Each path below is one point turned by a fixed rotation once a step. After each direction that follows a path, write how fast that rotation turns it, in deg/step (0 if it stays still).
Each turn is a multiple of 5 degrees from 10 to 175, or 0.
Each row of a path follows its step; steps can be skipped.
path 1
step 2: -.04  .01 -.21  .00 -.09  .00  .08 -.04 -.08  .03 -.12 -.22 -.16 -.19  .18  .07 -.05  .23  .14  .04  .29  .17 -.07  .22  .11 -.10  .06 -.12 -.04  .18 -.18  .31  .07 -.12  .06  .04 -.10  .26 -.03  .09 -.09  .00 -.14 -.23  .11  .05  .12  .00  .06
step 3:  .01 -.09 -.06  .09 -.19  .05  .10  .02  .06  .18 -.07  .07 -.32 -.08  .01  .12  .24  .25 -.04  .07 -.09 -.01  .04 -.11 -.09  .06 -.11  .14 -.17  .20  .15  .12  .40 -.03  .23  .07  .20  .19 -.23  .03  .02 -.07  .02  .10 -.01 -.03 -.02 -.05 -.08
step 5:  .01  .12 -.13  .16  .18  .00 -.01  .00  .13  .30  .14 -.16 -.14 -.04  .19  .15 -.27 -.02  .09 -.14  .15 -.02 -.14 -.15  .06 -.06 -.04  .06  .03  .16 -.08  .08  .07  .00 -.18 -.16  .09  .16 -.09 -.17 -.04  .09  .02 -.31  .05  .22 -.02 -.06  .26
step 6:  .03  .01 -.08 -.09 -.26 -.05 -.04 -.03  .01  .14 -.12 -.16 -.25 -.30  .01  .00 -.13  .01 -.08  .00 -.14 -.12  .03 -.06 -.26 -.09 -.26  .04  .20  .03  .03  .06  .26  .12  .00 -.17 -.07  .02 -.11  .06  .17 -.25  .09 -.25  .21 -.04 -.05 -.04 -.06
step 7: -.01  .17 -.19  .06 -.30 -.03  .04  .15 -.01  .08  .06 -.16  .00 -.15  .09 -.22 -.05  .07  .09 -.16  .13  .00  .08 -.06  .02  .09  .05  .03  .04 -.30 -.09  .19 -.06  .14  .41  .16 -.11  .21 -.18  .01  .16 -.13  .05  .04 -.13  .09  .04 -.04  .02
step 8: -.07  .07 -.11  .28  .04 -.03  .11 -.15  .13  .03 -.09 -.15 -.03 -.17  .15  .11 -.07 -.06  .00  .20  .18 -.03  .15 -.16  .05  .09  .01  .17 -.16  .16  .08  .33 -.06 -.13  .15 -.09 -.10  .09 -.22 -.22  .06  .20 -.21 -.01 -.03 -.04  .06 -.25  .01
step 9:  .31  .07 -.04 -.03 -.19 -.05 -.18  .06  .12 -.05  .05 -.22 -.15 -.11  .14  .08  .11  .34  .11  .05  .00 -.04 -.08 -.21 -.03  .02 -.24  .12 -.06 -.01 -.10 -.11  .23 -.24 -.02 -.16 -.07  .04 -.11 -.02  .08  .19 -.15 -.04  .23 -.10 -.03  .04 -.15
step 10:  .02 -.19 -.16 -.03  .03  .04  .12  .08 -.03  .01  .20 -.24 -.34  .03  .01  .01  .00 -.08  .29 -.17  .15 -.17  .04 -.12  .15 -.13 -.03  .09 -.04 -.22 -.08  .05  .17  .06  .06  .20  .03  .10 -.15  .10 -.06 -.02  .06 -.15  .07  .20  .22  .03 -.25
step 11: -.06 -.02  .10  .00 -.02 -.31 -.06 -.07  .26  .11 -.21  .20 -.39 -.21  .19  .12 -.14 -.09 -.02 -.15  .15 -.10  .03 -.11 -.05  .01  .04 -.02  .01  .04  .03  .11  .01  .12 -.03 -.01 -.03  .22 -.28  .03 -.09  .07  .03 -.05 -.19  .05  .09 -.20 -.01
step 12:  .18  .14  .04 -.02 -.22  .01  .10 -.01  .27  .04 -.08 -.07 -.18 -.41  .01 -.12  .11  .12  .23 -.02 -.20  .09 -.11 -.02  .04 -.02 -.14  .18  .24  .10  .00  .04 -.05 -.14 -.06  .12 -.20  .18  .04 -.17  .12  .00 -.02 -.04  .04  .18 -.07 -.07  .19
Speeds:
 .00  .08 -.04 -.02  .01 -.05  .00  .03 -.01 -.04 -.04  .01 -.01  .03 -.03  .01 -.06  .10  .02 -.06 -.06  .01 -.03  .01  .00  .04  .04  .01 -.01 -.03 -.04  .00  .01 -.02  .00  .00  .02 -.04 -.03  .07 -.02  .00 -.08  .00  .00  .06 -.02 -.04  .05 : 155
-.02  .03 -.02  .08 -.02 -.02 -.05 -.04 -.02 -.04 -.01  .04  .00  .07 -.01  .08 -.02 -.04 -.03  .02 -.04 -.04  .02  .06  .02  .00 -.04  .00  .01  .05  .02  .02  .06  .03 -.03  .00  .02  .01 -.09 -.05 -.06 -.02  .01  .00  .00  .00  .00 -.07 -.01 : 135
-.01  .05  .03 -.01  .02 -.04  .05  .06 -.01  .01  .07  .02  .02 -.02 -.05 -.05  .02 -.02 -.01 -.03 -.01  .01 -.07  .01 -.06 -.01  .00  .07  .07  .06  .05  .05  .05  .07 -.04 -.01  .02  .03  .01  .02 -.01  .02  .03 -.02 -.01 -.02 -.01  .00  .06 : 45
-.03 -.05 -.09 -.01  .01  .05  .03  .02  .04  .01  .04 -.04 -.03  .05 -.02  .04  .00  .02  .02 -.03  .02 -.04 -.03  .04  .07  .02 -.02  .02  .05  .02  .09  .02 -.04 -.01  .05  .05  .06 -.02  .04 -.04  .03  .01 -.01 -.01 -.01  .03 -.03 -.03  .03 : 145
path 2
step 0: -.05  .12 -.38  .01 -.23 -.03 -.11 -.07 -.14 -.01 -.11  .17 -.17  .08  .13 -.02 -.08  .10 -.04  .01 -.10 -.01  .22  .05  .17  .02 -.34  .00  .03  .03 -.12  .06 -.26  .04 -.05  .13  .29 -.09  .11  .01  .11  .08 -.04 -.01  .05  .01 -.17  .12 -.15
step 2:  .11 -.12  .15 -.06 -.05 -.15  .01  .03  .11 -.15  .29 -.19  .07  .05  .10 -.26 -.21 -.25 -.06 -.05 -.06 -.13 -.09  .09  .00 -.17  .00  .11 -.03 -.26 -.12  .09  .13 -.10 -.16  .01 -.23 -.29 -.03 -.04 -.15  .06 -.06 -.05 -.08 -.11  .08  .09 -.17
step 3:  .17 -.13 -.34  .15  .07 -.12 -.09 -.02  .00 -.04  .14 -.11 -.03 -.12  .33 -.07  .19 -.06  .02  .16  .02  .09 -.04  .05  .33  .16 -.04 -.04 -.01  .12  .04  .19  .11 -.06  .00  .09 -.26  .16 -.19  .02  .02 -.14 -.12  .17  .04 -.01  .00 -.09  .12
step 4: -.19 -.10  .06 -.12  .07 -.30  .19 -.13 -.12  .03 -.09  .21 -.04 -.14 -.09 -.09  .12  .06 -.06  .22  .02 -.05 -.05 -.17 -.11  .24  .17  .16 -.11  .04  .14 -.08  .14  .01  .19 -.08  .03  .14 -.03 -.03 -.01 -.24  .17  .02  .06 -.16  .01  .25  .19
step 5: -.11 -.07 -.04 -.10  .06  .08  .04  .23  .20  .00 -.29 -.03  .24 -.02  .03 -.18 -.11 -.08  .12 -.20  .06 -.02  .07 -.12 -.11 -.02  .17  .02  .03  .22 -.02 -.19 -.05  .26  .07  .00 -.17  .01  .04  .02  .06  .30  .10 -.07  .09 -.17  .29  .07 -.03
step 6:  .04  .22  .04 -.06  .27  .20 -.24 -.03  .26  .17 -.10 -.08 -.04 -.13  .06  .33 -.01 -.08  .08 -.21 -.01 -.05  .03  .18  .13 -.02 -.17 -.18  .04 -.09 -.06 -.07 -.08  .02 -.09 -.10  .08  .23 -.05 -.16  .15 -.13 -.03 -.04 -.05 -.04  .12  .15  .16
step 8:  .06  .34  .04 -.02  .04  .07  .03 -.05 -.16  .06  .08  .10 -.01  .04  .01 -.17 -.09 -.01  .08 -.19 -.04  .07  .19 -.20 -.02 -.07  .16  .02 -.05  .20 -.16  .04 -.06 -.31 -.04  .04  .04 -.14 -.07  .32  .00  .14  .20  .02 -.02  .26 -.08 -.09 -.24
step 9: -.17 -.18  .15 -.02  .09 -.09 -.05 -.02 -.20 -.05  .20  .04  .19  .07  .00  .13  .02 -.08  .02  .02 -.05 -.17  .15  .04  .30 -.27 -.23  .01 -.25 -.18 -.19  .24 -.06  .13 -.27 -.01 -.02  .00  .09  .19 -.12 -.02  .02  .00 -.06 -.01 -.05  .00 -.08
step 10:  .11 -.03 -.04 -.06 -.17 -.06  .00 -.08 -.35 -.25  .05 -.17 -.08 -.02  .21  .07  .15 -.07  .10  .34 -.22  .00 -.04  .13 -.10  .02 -.07  .07  .09  .02  .00 -.08  .25  .17  .03 -.18 -.18  .04 -.09 -.05 -.05  .03 -.27  .01 -.10  .02  .07 -.16 -.08
step 11: -.14  .05 -.26 -.18  .05 -.27  .05 -.18 -.09 -.05  .01  .03 -.14  .13  .10 -.24 -.47  .05 -.01  .03 -.19  .16 -.13 -.12 -.03  .16  .10  .00  .12  .08  .09  .11  .05 -.06 -.10  .06 -.12 -.08  .00 -.18  .01 -.09  .07 -.04  .06 -.09 -.02  .10  .19
Speeds:
 .01  .01 -.05  .02 -.03  .01 -.05 -.04 -.01 -.02 -.05  .01 -.08  .05 -.03  .05  .00  .04 -.02  .03  .00  .04 -.05  .03  .01  .06 -.02  .07 -.01  .07 -.07  .04  .01 -.01  .05  .01 -.01 -.06 -.03 -.02  .02 -.06  .03  .04 -.02  .00  .03  .02  .00 : 100
-.02  .06 -.02 -.04 -.08 -.01 -.02 -.04  .02 -.08  .00  .06  .02 -.02 -.02 -.02 -.02  .04  .00  .05  .07  .00  .04 -.02 -.02 -.02  .08  .01  .01  .00  .02 -.01  .05  .03 -.03 -.03  .05 -.01 -.05  .02  .04 -.02 -.05 -.03  .01  .02 -.03 -.01  .07 : 110
-.02  .01 -.01 -.01 -.06 -.04 -.02 -.01 -.05 -.01  .03  .01 -.06 -.08 -.03  .00  .07 -.08  .03  .00  .00  .02 -.02  .00  .02  .02 -.02 -.01 -.01 -.03 -.02 -.04 -.04  .04  .07  .04  .03  .02  .03 -.04 -.04  .00 -.03 -.01  .02  .09  .03  .00  .07 : 115
 .01  .03  .02  .05  .00 -.05  .07 -.01  .03  .03  .00  .03 -.03  .01  .08 -.01 -.03  .02 -.02  .04 -.01  .01  .03 -.03 -.02 -.02 -.02  .02 -.04  .03 -.02 -.07 -.06  .01  .02 -.03  .03  .00  .01 -.02 -.02 -.09 -.03 -.02 -.01 -.04  .04 -.11  .00 : 110
 .04  .01 -.03  .04  .02  .05 -.02  .01 -.01  .02  .00  .01 -.02  .02  .00 -.03  .02  .03  .04 -.01  .02 -.04 -.02 -.04  .03 -.01 -.01  .04 -.01 -.03  .00 -.06  .03  .01 -.06 -.01  .08  .01  .10 -.01  .08 -.01  .06 -.02 -.08  .08  .05  .00 -.03 : 45
-.03 -.02 -.03 -.04  .04 -.07  .01 -.02  .00  .01  .00  .03  .04 -.02  .06  .03  .03  .03  .04  .04 -.02 -.01 -.03 -.06 -.03 -.03  .04  .03  .05  .02  .03  .09  .01  .07  .02 -.04 -.07  .01  .05 -.03 -.02  .00  .01  .05 -.05  .04  .03 -.01  .01 : 55
 .03 -.01  .00 -.04  .02  .07  .03  .05 -.04 -.08  .01 -.02  .00 -.02  .03  .01 -.03  .01 -.05 -.01  .10 -.05 -.03 -.01 -.03  .02 -.05 -.01 -.02  .00 -.02  .02 -.06  .00 -.02 -.04 -.03  .03 -.06 -.06 -.05 -.01 -.01 -.05 -.05  .04  .03  .01  .01 : 95
